Each path below is one point turned by a fixed rotation once a step. After each direction that follows a path, write how fast that rotation turns it, in deg/step (0 if it stays still).
Each turn is a multiple of 5 degrees from 10 to 175, or 0.
Each row of a path follows its step; steps can be skipped.

step 0: -0.41; +3.01; +0.54; -1.10; +0.95; -1.14; +1.41; -2.95; +1.00; -0.94; -1.23; -2.60; +0.70; -1.39; +0.73; -0.63; -1.90; +1.91; -2.09; +0.90; -2.21; +1.24; -0.92; -0.91; +0.61; +0.99; -0.63; +0.89; +1.13; -1.75; +0.93; -0.60; +1.95; -0.47; -3.28; +1.49; -0.04; -0.03; +1.95; +0.46; -1.12
step 1: -0.55; -0.57; +0.74; +1.67; -0.89; -1.63; +1.66; -0.63; -1.79; +0.08; -1.94; -0.26; +0.08; -1.54; -0.54; -0.11; +1.71; +2.43; +0.42; -1.21; -3.12; +3.33; +0.43; -0.13; -0.32; +2.05; -0.03; -1.00; -1.23; -0.93; +0.15; -2.31; +2.27; +0.07; -1.77; -1.97; -1.71; +0.59; -1.56; +2.04; -0.39
step 2: -1.56; +1.85; +0.98; -1.19; +0.22; -0.24; +1.32; +0.02; -1.05; -1.94; -1.09; +0.32; +3.68; +1.14; +1.25; +2.19; -2.33; +3.49; -0.68; -1.30; -2.66; -1.11; -0.16; +0.14; -0.86; +1.72; +0.72; +0.62; +0.19; -1.28; +0.46; -0.68; +0.42; -0.19; +0.40; -1.12; -1.39; -1.18; +0.24; +0.41; -3.33
step 3: -0.62; -0.38; +2.13; -1.07; +1.16; -0.14; +0.44; -2.41; -0.51; -1.90; +0.66; -2.76; +1.90; -3.00; -1.04; +0.07; -0.83; +1.33; -0.95; +0.87; -3.38; +2.47; -1.73; +1.57; -0.56; -0.40; -0.58; -0.37; +1.00; -0.85; +1.30; +0.32; +2.41; -0.33; -1.97; +0.61; +0.59; +1.45; -1.51; +1.28; -0.78
step 4: -0.38; -0.12; +0.98; -1.80; -2.14; -0.49; +1.37; -0.27; -0.84; -0.41; -0.19; +0.14; -1.10; +0.79; +0.25; +0.14; +0.16; +1.05; -0.30; -1.13; -3.47; +4.21; -0.92; -0.79; -1.00; +1.36; +0.95; -1.65; -1.58; -1.52; -0.71; -1.69; +1.32; -0.31; +1.63; -1.69; -0.55; +0.72; +0.16; +0.66; -3.93
step 5: -1.95; +0.33; +1.36; -1.03; +2.15; -0.92; -0.96; +0.07; -0.81; -1.68; +2.05; -1.41; +2.29; +1.37; +1.06; +0.41; +0.75; +2.39; +0.95; -1.19; -3.57; -1.28; -1.26; +0.13; -2.83; +0.42; +0.78; -0.79; +1.22; +0.04; +2.02; -0.78; +1.33; +0.78; +0.44; -0.64; -0.38; -0.59; -2.41; -1.64; -2.14
step 6: -0.09; +0.81; +0.34; -2.34; -0.05; -0.08; -0.73; -0.54; -0.16; -1.29; +1.01; -0.97; +0.99; -0.81; -0.33; -1.06; +0.07; -0.68; -1.68; +1.95; -0.84; +1.34; -2.88; +2.24; -0.15; +0.13; +0.53; -1.07; -0.61; -2.31; +0.09; +0.79; +3.61; +1.74; -0.75; +1.05; +0.38; +2.25; -0.70; +0.80; -4.28
step 7: -1.83; -2.07; -1.60; -0.81; +0.11; -1.76; -2.03; +0.08; -0.47; -0.69; -0.29; -1.04; -1.28; +0.25; +1.20; +0.89; +2.06; +0.01; +0.87; -1.57; -2.25; +3.05; -1.94; -0.67; -1.18; +0.20; +0.69; -2.19; -0.57; -2.71; +1.80; -1.26; +1.77; -2.00; +1.79; -0.06; -1.00; -0.70; -0.44; -0.82; -2.22
step 8: -1.59; +2.78; +0.28; -1.51; +0.62; -1.63; -0.25; +1.09; -2.17; -0.60; +2.14; -0.79; +1.47; +1.84; +2.48; -0.13; +0.87; -0.79; +1.70; -1.09; -0.76; -0.96; +0.28; +0.41; +0.01; +1.50; +1.01; -1.56; +1.03; -1.27; +2.31; -0.65; +1.22; +1.52; -2.13; +1.36; +1.25; +0.07; -0.35; -1.52; -3.86
step 9: -1.91; -1.20; -0.87; +0.65; +3.13; -0.38; -2.39; -0.27; -0.46; +0.10; +0.42; -0.59; -0.16; -0.91; +0.20; -1.02; +1.48; -0.13; -0.87; -0.13; -0.93; +1.27; -1.42; +4.17; +2.16; +1.49; +1.26; +0.03; -0.62; -1.69; -0.10; +0.73; +4.01; -0.46; -0.52; +0.95; -0.71; +1.25; +0.19; -0.62; -2.44
Directions:
+0.28; -0.44; -0.77; -1.02; -0.01; +1.11; +0.45; +0.36; -0.01; -0.02; +0.09; -0.28; -0.14; +0.46; +0.27; +0.20; +1.49; -0.74; -0.21; +0.27; -0.13; -0.04; -0.03; +0.65; -0.69; -0.16; +0.47; -0.39; -0.09; +0.22; +0.72; +0.38; +0.22; -0.08; +0.59; +0.75; +0.22; -0.04; -0.46; -0.52; -0.72
25
+1.35; -0.07; +0.85; -0.79; +0.04; -0.66; -0.23; -0.60; -0.35; +0.21; +0.60; -0.53; +0.12; +0.33; +0.03; -0.18; +0.86; -0.46; -0.10; -0.12; +0.47; +0.38; +0.01; -0.06; +0.58; +0.19; -0.53; +0.54; -0.42; -0.11; +0.62; +0.16; -0.05; -0.54; +0.18; -0.85; -0.91; -0.95; +0.14; +0.44; -0.01
115
-0.44; -0.56; -0.06; -0.14; -0.96; +0.04; -0.77; -0.23; -0.04; -0.31; -0.88; -0.27; +0.99; -0.48; -0.13; +1.10; -0.20; -0.27; +0.46; +0.37; +0.98; -0.74; -0.33; +0.27; -0.79; -0.30; +0.05; +0.00; -0.57; -0.64; -0.20; +0.76; +0.14; +0.05; -0.17; -0.22; -0.61; -0.24; -0.41; +0.67; -0.11
90
-0.27; +0.29; +0.84; -0.17; +0.38; -0.28; +0.00; +1.19; +0.80; -0.15; +0.46; +0.03; +1.13; +0.33; +0.13; +0.54; +0.79; +0.59; +0.22; +0.20; +0.43; -0.59; +0.45; +0.53; -0.18; -0.62; +0.00; +0.11; +0.43; +0.20; -0.33; -0.83; +0.28; -0.18; -0.24; -0.27; +0.83; -0.74; +0.84; +0.00; -0.22
120
+0.19; -0.33; +0.51; -0.79; +0.07; +0.11; +0.36; -0.32; +0.69; -0.22; -0.49; +0.65; -0.25; -0.36; -0.74; +0.49; +0.86; -0.74; +0.61; -0.83; -0.12; +0.33; -0.38; -1.17; -0.21; -0.01; -0.11; -0.28; -0.06; -0.64; -0.71; -0.49; +0.37; -0.54; -0.70; +0.36; -0.06; +0.63; +0.56; -0.42; +0.46
115
